In the data rows, 128 means zero.
Here are some points:
[244 139 152 200 118 228 193  98 197 103]
[114 123 129 128 109  92  87 119 101 155]
[145 124 135 137 145 115  86 105 102 136]
[118 127 139 122 115 104  97 123  93 137]
[128  99 125 111 149  84 132  99 115  80]
[140 133  98  80 129 130 103 124  76 120]
[128 140 106 119 112 134 147 119 121 153]
[140 113 130 115 157 111  92  95  97 102]
[134 120 135 135 156 167  98  94 138 128]
[122 103 134 107 127 152 137 146 155 147]
[109 126 146 141 130  97  96 126 113 163]
[ 83 103 109  76 213  49 191 174 158  13]
[122 130 135 140 111 139 117 114 121 136]
[118 123 122 121 129  98 178 148 153 158]
[167 136 122 133 112 144 114 114 128  92]
[150 173  83  73 119 182 137 114 107 120]
[122 126 140 139 125 118 106 122  95 152]
[229 144 136 188 110 206 182  97 160  95]
[140 112 105 140 172 158 137 127 160 139]
[124 132 133 144 102 119 129 112 111 138]
[138 185  91  84 160 197 170 131 107 131]
[125 136 145 134 123 179  88 125 145 132]
[138 153  96  96 114 145 126 114 105 118]
[123 120 132 125 118 103 127 107 123 113]
[119 128 137 124 113 111 132 110 115 127]
[139 121 117 115 115  86  72 147  73  90]
[128 135 111 135 142 145 160 147 151 150]
[133 106 112 136 166 146 146 152 174 142]
[138 121 152 125 136 227  67 128 172 141]
[180 203   6  44 110 244 157 111  97 142]
[113 133 152 143 121 114 114 120 104 143]
[146 126 134 196 144 184 141 126 169 158]
[111 109 133 117 119  82 199 196 190 175]
[115 138 130 143 103 106 129 115 118 130]
[127 129 127 125 110 101 101 119  97 129]
[123 212 128 118 187 255 141 120 214 155]
[127 133 137 141 108 133 118 114 118 137]
[120 150 110 147  88 121 139 121 119 121]
[135 121 152 125 135 228  70 125 175 140]
[137  98 122 106 151  77 142 112 117  65]
[106 117 140 110 111  73 129  86 135  98]
[122 130 140 141 122 115 105 122 106 153]
[137 255 120  57 245 255 235 165 237 171]
[136 109 128 126 155 121 111 100 106 109]
[127 137 131 125 112 113 128 121 109 115]
[114 149 112 131  98 102 131 126 107 116]
[109 123 129 126 116  95 170 155 160 172]
[144 132 166 139 172 174  91 113 157 115]
[111  87 131 120  77  94 143 135 138 126]
[113 123 146 139 102 127 135 110 125 143]
[112 136 121 129 115  99 165 145 130 145]
[123 105 126 104 129  95  56 146  64 127]
[124 120 133 113 109 103 107 104 105 117]
[118 138 116 132 121 105 156 139 132 147]
[142 115 106  99 133  91  58 161  54  85]
[118 115 125 114 114  86  69 130  82 139]
[ 86 142 120 132 146  80 185 162 155 119]
[130 129 129 124 109 106  95 116 105 126]
Here are 23 more points, each followed by its number:
[ 91 120 140 145 110  96 129 117 125 140] 0
[178 129 164 140  88 199 160  84 137 118] 1
[135 123 106  85 126 120  98 124  83 115] 2
[126 126 130 105 126 105  91 130  77 109] 3
[126 122 129 125 116 100 129 105 122 109] 4
[110 124 126 125 125  78 207 191 180 177] 5
[165 118 138 172 127 201 128 118 177 137] 6
[166 116 170 111  59 231 174  55 121 124] 7
[ 81 107 157 159 140  49  97 144  85 140] 8
[144 125 136 144 174 147  89 119 128 127] 9
[220 118 144 135 136 216 108  98 227  89] 10
[ 95 122 151 136 132  82 101 129 103 127] 11
[103 129 111 118 167  67 231 194 188 156] 12
[128 132 125 106 111 104 103 112 100 113] 13
[143 131 133 110 120 141 100  99 139 103] 14
[122 127 130 121 108  97  91 116 100 133] 15
[116 127 135 121 112 103 124 104 122 121] 16
[134 120 131 133 160 167 108 102 140 133] 17
[130 140 155 124 139 198  90 115 159 125] 18
[140 136 112 101 123 131 114 129 107 123] 19
[151 127  97 138 169 129 139 133 134 116] 20
[124 116 110 105 154  89 180 136 119 116] 21
[ 85 148 123 163 100  86 154 124 133 125] 22
Which two of these numbered points are nearest to each point below, ignoring the 3 directions in which the first points spread most? Their numbers follow each, nearest first.
[120 109 122 120  67 133 136  84  96 119] > 1 16
[107 120 160 158 138  94  95 154  91 152] > 8 11
[255 121  88 145 161 222 133 123 244   7] > 10 20
[140 129  92  81 143 129 101 149  63 113] > 2 3
[ 99 144 125 166 105 108 149 123 141 128] > 22 0
[ 72  77 174 177 138  16  80 178  65 122] > 8 11
[ 80 110 162 144 124  64 111 143 104 125] > 11 8
[174 125 146 149 131 198 110 102 202 116] > 14 6
[159 135 112 121 116 116 108 128  87  80] > 6 4
[111 121 129 126 124  68 213 196 185 175] > 5 12
[255 116  90 143 160 220 135 120 248  11] > 10 20
[155 190  56  62 139 213 175 128 100 135] > 21 19
Here are 23 other points, each followed by its number:
[124 126 127 129 109 114 126 111 117 121] 0
[138 114 106 139 166 153 140 129 157 140] 1
[138 118 112 106 129  97  69 152  65  93] 2
[136 117 138 141 144 115  83 114  74 141] 3
[182 204   4  44 111 239 148 119  92 139] 4
[138 143 105 106 107 125 115 108 101 113] 5
[151 121 135 140 182 176  82  92 145 126] 6
[133 126 126 120 114 135 111 101 112 116] 7
[124 128 138 124 114 113 114 110 105 125] 8
[124 118 131 123 118  97 128 105 123 108] 9
[126 207  68 155 147 212 200 144 185 143] 10
[116 129 131 141 119 108 116 114 110 125] 11
[119 114 112 125 130  93 195 169 170 158] 12
[255 141 156 213 120 248 204  94 211  97] 13
[181 203   7  49 116 244 150 114  92 149] 14
[126 125 127 154 107 109 130 104 142 138] 15
[125 121 166 139 156 185  88 137 159 110] 16
[125 134 129 145 108 149 113 120 117 142] 17
[122 110 135 128 136 132 112 121  45 145] 18
[117 118 126 117 114  90  78 127  86 139] 19
[144 123 115 152 174 145 117 124 142 131] 20
[121 135 135 138  97 135 138 104 115 143] 21
[105 129 123 127 120  95 175 148 137 146] 22
The same question for these:
[143 118 110  99 131 100  65 151  69  85] > 2 20
[121 138 116 111 104 118 111 101 113 112] > 0 5
[132 118 119 105 128  87  66 150  57  94] > 2 19
[133 140 122 112 125 126 125 117 104 122] > 8 0
[180 255   0  26 111 255 219 120 136 141] > 4 14
[126 143 133 108 137 154 146 117 138 119] > 7 8
[ 92 133 124 137  99  93 149 130 129 139] > 21 17
[130 143 160 126 144 213  85 117 169 127] > 16 19
[139 120 157 127 140 250  62 129 186 145] > 16 19
[129 139 165 119 142 195  82 111 153 120] > 16 8
[115 123 126 124 121 108 164 135 142 159] > 22 17
[208 138 142 183 117 184 167 107 148 101] > 13 5
